One turning vector, and how many steps it has turned
The counts run from 0 to 273.
[146 165 112 121 151  99 122 147  93 134 114  75 137 106 162 125 143 136
  68 140 142 132 103 137 158 132 107 119 102 118  68 148 119 199 124 129
 151 158  99 141 171 122 134 134 170 120  86 121 149  93  78  81 148 117
 127 146 141 104 108 146 177 123 121 127 109 132 133 125 146 155 147  86
  96  72 140 149 155 103  99 107 114 119 138 142 155 135] : 18
[119 127 114 164 151 153 102 149  92 143 106  80 123 143 162 112 134 109
  89 135 118 158 158 133 169 145 118 135  65 127 137 144 126 175 118 105
 161 162  73 120 133 106 103 153 149 100 117 110 162  75 151  72 130 117
 139 149 147 163 109 124 159 129 123 158 139 164 152 167 119 144 158 125
  78  76 174 109 135 107 138 129 101 112 119 121 114 132] : 188
[128 127 101 173 102 117 105 128 104 148 110 129 147  96 138 148 120 122
  77 132 100 167 169 118 122 163  95 146  83 124 122 125 122 175 129 129
 153 188 134  98 174 147 152 133 171 101 121 139 146 146 142  74 146 132
 111 129 120 112 107 116 167 118 154 164 127 111 150 168  90 198 145 133
  97  73 175 140 117  86 139 137 133 143 121 117 138 139] : 61
[136 127 100 127 136  89 139 148 101 136 138  86 170 106 180 120 133 135
  73 142 140 141 119 115 162 139 110 118  90 124  82 164 122 188 102 134
 143 143  86 137 175  77 120 145 141 111 112 108 184 101 106  70 144 123
 136 143 141 137  97 109 186 127 145 139 122 131 105 133 116 162 123  77
 142  98 123 147 131 114 130 108 112  85 115 157 138 119] : 27
[132 117 105 133 140  91 140 131 120 142 156 101 138 105 168 101 153 139
  87 151 116 162 146 110 160 146 101 124  87 110  86 156 146 207 113 142
 172 152  88 122 197 100 108 134 158 114  99 106 185 117 132  88 143 125
 154 126 155 103  80 106 195 131 136 153 134 103 124 131 105 156 134  89
 130 133 125 131 101 129 120 122 137 100 113 144 120 131] : 244
[160 173 121 146 131 109 128 134 128 126 152  78 109 115 171 139 149 110
 107 134 137 123 148 162 159 129 133 130  79 122 122 130 108 175 128 121
 132 161  85 133 150 138 129 130 177 107  87 131 176 103 100 110 152 113
 110 171 153 122 133 114 167 126 148 167 105 103 145 188 123 182 162 138
  50  84 164 131 103 100 123  82 120 112 147 128 108 142] : 85
[147 113  89 153 127 135 130 121 106 142 135 132 156  99 163 126 131 124
  95 144 113 205 165 101 172 134 141 141  72 127 115 157 108 198 110 127
 144 188 110 117 178 107 140 135 130  94 130 107 177 137 168  76 153 143
 130 145 116 131 104 119 188 138 149 168 136 129 122 158  84 176 128 136
 141 108 146 127 109 102 137 103 126  96 125 134 105 143] : 53
[129 142  97 150 149  92 147 135 114 142 108  88 172  88 159 139 110 131
  51 131 139 143 123 124 145 137 107 137  84 127  85 145 122 180 108 146
 146 158 104 124 174 112 138 136 143 116 123 128 157 110  99  79 130 132
 113 127 136 145  98 128 190 110 158 140 113 126 124 132 119 179 117  87
 135  55 148 162 147  92 132 112 123 118 120 165 165 144] : 30
[129 142  97 161 132 112 143 126 131 120 135 100 135  83 152 128 137 140
  98 142 114 167 168 126 143 127 131 130  66 121 106 161 126 212 104 137
 146 194 120  97 203 167 147 113 139 107  99 123 157 132 128  99 133 144
 107 118 123 127 113 124 208 139 151 161 108 103 147 127 117 177 124 127
 114  97 132 130  97 110 126 100 137 116 118 157 127 166] : 152
[135 126 101 150 116  87 114 141  97 152 143 106 134 105 125 122 154 142
  90 150  80 134 116 116 140 137  81 115  57 104 114 180 125 206 110 125
 147 169 134 115 176 150 161 127 171  93 110 107 174 125 111  87 168 158
 120 152 124 107 113 103 174 116 140 155 102  99 143 152 100 166 139 126
 117 115 147 150  86  89 133 130 125 134  89 137 122 138] : 252
[157 153 103 121 139 116 130 145 105 125 142  87 153 103 165 117 151 122
  76 145 151 132 143 122 165 134 129 120 102 134  62 148 107 202 119 138
 129 169 102 130 190 118 154 114 155 131  87 114 175 116  96  85 145 127
 118 128 142 127 108 126 207 129 129 130 115 116 116 112 136 164 135  83
 106  94 127 146 141 119  88  95 118  97 137 155 155 130] : 125
[127 110  89 152 116 118  96 133  89 148 103 119 119 113 136 117 142 144
  85 125  81 182 146 108 153 148  98 139  67  96 116 144 132 202 116 130
 187 188 124 109 168 143 124 143 180  89  94 116 145 117 149  78 128 128
 143 132 125 110 102 123 165 123 135 160 134 127 134 131 100 158 158 139
  97  97 169 123 121 112 135 137 123 150 112 112 117 132] : 158
[138 133  94 158 142  96 129 122 102 144 119 122 163  88 142 128 118 125
  68 144 109 149 133 123 127 147 102 135  87 114  90 159 119 192 115 137
 132 180 139 108 175 152 178 119 152 105 129 112 160 146 114  85 151 151
 102 129 136 117 103 121 190 113 157 155 112 101 141 147 107 185 112 112
 132  79 155 152 120  69 121 128 134 140 109 153 159 153] : 141
[153 156 120 144 119 118  99 150 108 142 100  86 109 123 156 133 144 109
  76 111 114 128 143 148 150 149  96 134  86 109 127 108 118 168 122 115
 138 175  98 124 133 128 123 131 199  97  87 144 153  97 106  72 145 109
 130 165 147 116 125 120 143 105 141 159 120 115 150 170 120 167 175 127
  42  70 178 137 138  98 125 115 116 142 142 107 137 121] : 88
[144 110 100 133 133 109 124 128  90 154 156 113 160 119 173 104 153 123
  89 159 121 160 140  97 160 141 106 123  92 124  80 173 110 195 124 120
 135 162 105 129 185  88 147 131 140 120 127  86 188 125 139  66 161 128
 138 142 146 114  94 110 191 143 129 143 133 120 106 127  95 156 124  87
 148 124 123 139 114 107 115 123 125 106 103 143 126 121] : 134
[152 156 110 134 115 111 109 159  82 143 115  71 108 131 148 109 162 109
  75 143 120  98 125 143 147 142  90 106  69 115 106 161 106 182 115 118
 120 166  96 124 152 134 147 117 176 111  86 120 164  94  72  74 161 123
 127 154 161 131 128 109 161 113 133 144  99 120 140 135 142 142 154  89
  67  98 146 144 130 105  99 121 119 145 119 121 146 107] : 7
[153 121  98 134 154 139 145 131  99 155 107 120 149 102 159  83 140 105
  69 149 102 179 172 109 177 152 120 129  75 123 109 143 126 180 106 133
 107 182 101 115 159 108 133 104 136 103 123 106 186 122 138  56 149 146
 132 124 148 130  99 119 181 123 156 171 125 138 128 122 111 140 107  99
 119 110 143 146 143 100 109 135 134 147 122 138 148  97] : 229
[118 136 122 175 129 123 132 147 135 132 124  74 134 120 166 144 123 125
  85 124 124 141 173 134 143 143 102 142  60 130 129 139 140 167 116 128
 176 152  73 102 167 110  90 151 149 104 115 140 162  96 138  82 118 105
 124 129 149 154  98 108 181 119 153 170 128 125 146 168 111 173 155 119
  77  79 159 123 119 131 157 113 113  92 124 135 119 143] : 177
[144 122  91 124 131 133 111 155  70 148  98  93 138 124 153  89 141 104
  58 132 114 125 147 114 166 155  98 120  79 126 101 146 112 182 106 121
 120 174 105 136 143 100 139 123 162 104 111 113 164  95 103  55 146 129
 140 135 150 151 118 118 171 104 136 139 121 140 118 117 119 140 136  83
  94  82 150 149 160 109 114 141  95 145 112 131 164  96] : 118
[149 109  85 117 128 113 100 134  84 148 108 108 140 119 162  86 157 110
  60 146 105 137 136 130 171 154 102 142  78 113  97 141 111 179 113 128
 123 173 117 136 140 111 151 114 173 102 100 113 176 107 101  68 139 129
 146 140 151 126 112 101 172 103 134 149 119 116 114 109 113 154 137 106
  97  98 159 146 146  98 108 137 115 164 116 131 166  84] : 226
[117 106  92 137  84 107  93 155  76 140 129  95 154 120 141 118 150 131
  74 153 113 111 145  98 142 144  90 130  70 134 104 178 105 198 110 122
 144 178 126 109 173 118 165 139 151  97 109  99 174 116 107  62 161 142
 126 128 130 145 116 107 174 127 124 134 117 116 114 108 109 170 134  95
 130 114 132 148 120 109 127 132 103 110  97 130 143 115] : 36
[152 125  99 134 142 143 125 161  79 158  88  99 147 123 153  89 135  96
  59 140 111 145 155 110 174 155 103 121  68 133 105 148 113 173 105 117
 116 180  98 128 152  94 130 119 152 108 119 111 168  96 113  48 143 130
 139 134 148 152 110 122 176 113 141 144 130 150 117 110 124 131 126  82
 112  85 147 139 160 105 110 135 108 145 124 133 160  99] : 119
[134 161 131 165 137 130 101 156  70 161 126  77 134 139 147 113 145 108
  81 155 119 118 133 129 141 154  96 101  94 133 101 154 101 174 149  87
 119 157  92 128 152 126 158 125 166 111 129  97 169 102 102  71 190 128
 119 172 158 115 113 123 158 135 115 129 126 134 151 178 124 138 141  94
  92  88 164 135 119  73  88 130 107 124 102 120 133 139] : 103
[150 162 121 142 122 107 124 157  95 144 125  70 112 126 147 114 158 114
  88 144 120  94 127 149 140 137  98 106  67 121 102 154 107 189 119 113
 109 163  98 124 157 150 152 104 173 108  96 112 174  91  69  79 168 124
 115 158 155 128 137 107 174 113 138 143  99 107 140 145 142 154 146  94
  68  97 144 143 119  97  96 108 122 139 115 125 139 117] : 6
[143 114 104 142 138 116 121 134  76 159 141 113 161 114 156  99 146 125
  83 159 111 164 145  96 162 152 110 117  98 127  77 171 104 205 126 116
 126 171 110 124 182 104 156 123 148 115 131  88 184 132 145  64 170 140
 133 144 133 108  99 111 186 140 128 141 141 132 116 132  95 147 121  86
 145 121 131 140 117 100 112 132 122 107  99 137 129 130] : 133
[142 144 117 150 152 144 140 162  84 160  85  80 123 120 154  91 141 112
  73 144 115 156 153 123 183 152 102 102  60 132 114 152 129 175 106 113
 130 175  85 132 157 109 104 120 154 107 114 106 163  84 124  51 146 123
 142 136 149 147 108 127 164 127 139 147 123 166 139 131 138 105 125  83
 104  96 139 132 154 112 107 139 126 140 111 130 140 115] : 11
[147 168 111 127 148 106 146 151 104 127 137  71 132 106 175 121 148 134
  93 143 153 127 124 133 160 123 129 100  89 123  75 156 111 207 120 128
 137 154  86 136 185 120 130 123 152 128  89 108 174  97  84  88 153 116
 123 150 144 123 113 141 193 139 127 138 111 130 134 137 145 149 135  82
  98  95 127 143 133 111  96  94 121  96 136 153 139 150] : 16
[146 164 122 169 164 157 142 141 115 128 129  78 124 126 173 120 123 102
 107 145 138 167 159 145 171 124 157 127  73 138 119 143 112 180 125 103
 130 164  75 123 139 127 128 132 130 107 121 107 173  93 135  88 143 121
 119 168 143 155 115 133 180 145 139 158 124 151 147 193 121 158 141 127
  89  70 162 118 122  93 121 100 108  91 138 138 111 153] : 191
[129 105  76 132 115 111  74 130  83 136 116 122 144 112 149 128 152 142
  66 131 103 159 131 113 153 136 110 156  82 110  88 146 113 217 119 127
 173 187 137 114 162 133 156 142 173  95  85 120 152 113 127  85 127 133
 138 138 116 120 118 119 177 126 117 142 129 114 118 115  98 184 160 131
 110  87 167 137 128 108 128 127 108 138 122 129 135 133] : 48
[138 122  89 147 104  96 112 131  89 152 139 120 157  99 135 124 146 126
  78 160  99 134 129 117 131 145  94 125  78 121 100 172 107 194 114 128
 131 179 138 110 182 149 181 115 155 102 119 109 176 137 114  80 165 156
 107 139 130 122 113  99 182 118 140 149 109  98 131 132  97 188 126 112
 129 112 139 144  95  79 118 127 128 134  96 134 144 133] : 143
[134 140 114 172 129 151 127 151 106 138 123 104 125 118 147 123 123 128
 108 137 104 176 158 100 165 126 113 112  70 126 121 165 126 203 113 112
 160 183  94 119 186 117 104 142 151  87 124 114 151 107 157  70 153 131
 124 151 109 137 108 124 182 149 130 158 130 151 140 170 108 142 142 118
 106 101 137 115 108 114 130 118 119  89 111 128  84 166] : 270
[137 146 121 155 132 132 125 149 114 132 156  88 128 113 155 142 130 138
 112 137 127 162 146 112 163 111 122 115  78 137 112 162 114 207 115 115
 165 166  81 124 186 112 103 152 147 102 111 120 164 107 147  90 147 113
 125 159 120 132 111 124 186 155 126 155 118 134 129 171 104 162 153 120
 107 100 140 116  98 125 137  84 116  65 126 136  81 165] : 272
[131 119  89 141 163  88 141 110 128 145 129 109 168  86 163 129 120 128
  62 139 127 158 128 124 144 140 114 153  93 103  73 146 133 191 116 143
 159 157 106 121 187 106 134 144 145 120 111 120 163 122 124  88 112 127
 125 118 151 125  82 115 201 115 160 154 124 113 121 126 109 181 116  99
 137  68 149 141 133 110 131 120 128 127 128 171 172 136] : 138
[139 138  94 125 141 113 103 136  83 148 100 108 148 102 154 121 140 127
  58 139 125 144 124 114 157 152  97 130 107 114  62 131 110 193 133 132
 148 174 129 125 177 125 152 130 171 125  95 130 147 116 105  78 135 124
 127 125 132 107 104 136 186 117 121 125 127 125 124 109 133 162 136  88
 107  71 155 142 160 102  93 128 115 148 132 144 183 129] : 128
[147 141 126 137 143 129 128 143 118 137 148  74 152 123 192 133 136  99
  76 138 169 118 174 133 156 153 128 127 100 148  92 124 105 164 128 123
 128 145  62 137 163  84 125 131 144 130 102 128 176 108 111  73 144 103
 121 142 164 145 106 116 183 125 142 146 133 124 119 156 126 166 149  81
  78  77 146 137 144 129 116  94 108  92 139 140 144 129] : 205
[131 146 124 159 132 137 107 142  76 153 119  92 149 132 156 116 147 102
  69 160 128 127 154 129 132 165 111 112 100 147  93 147  90 167 153 101
 106 170 115 115 159 125 181 111 150 127 130 108 166 128 110  64 178 134
 107 145 147 118 114 130 172 132 120 129 129 123 156 156 122 156 136  86
  94  74 165 136 132  75  87 134 115 134 110 125 161 138] : 211
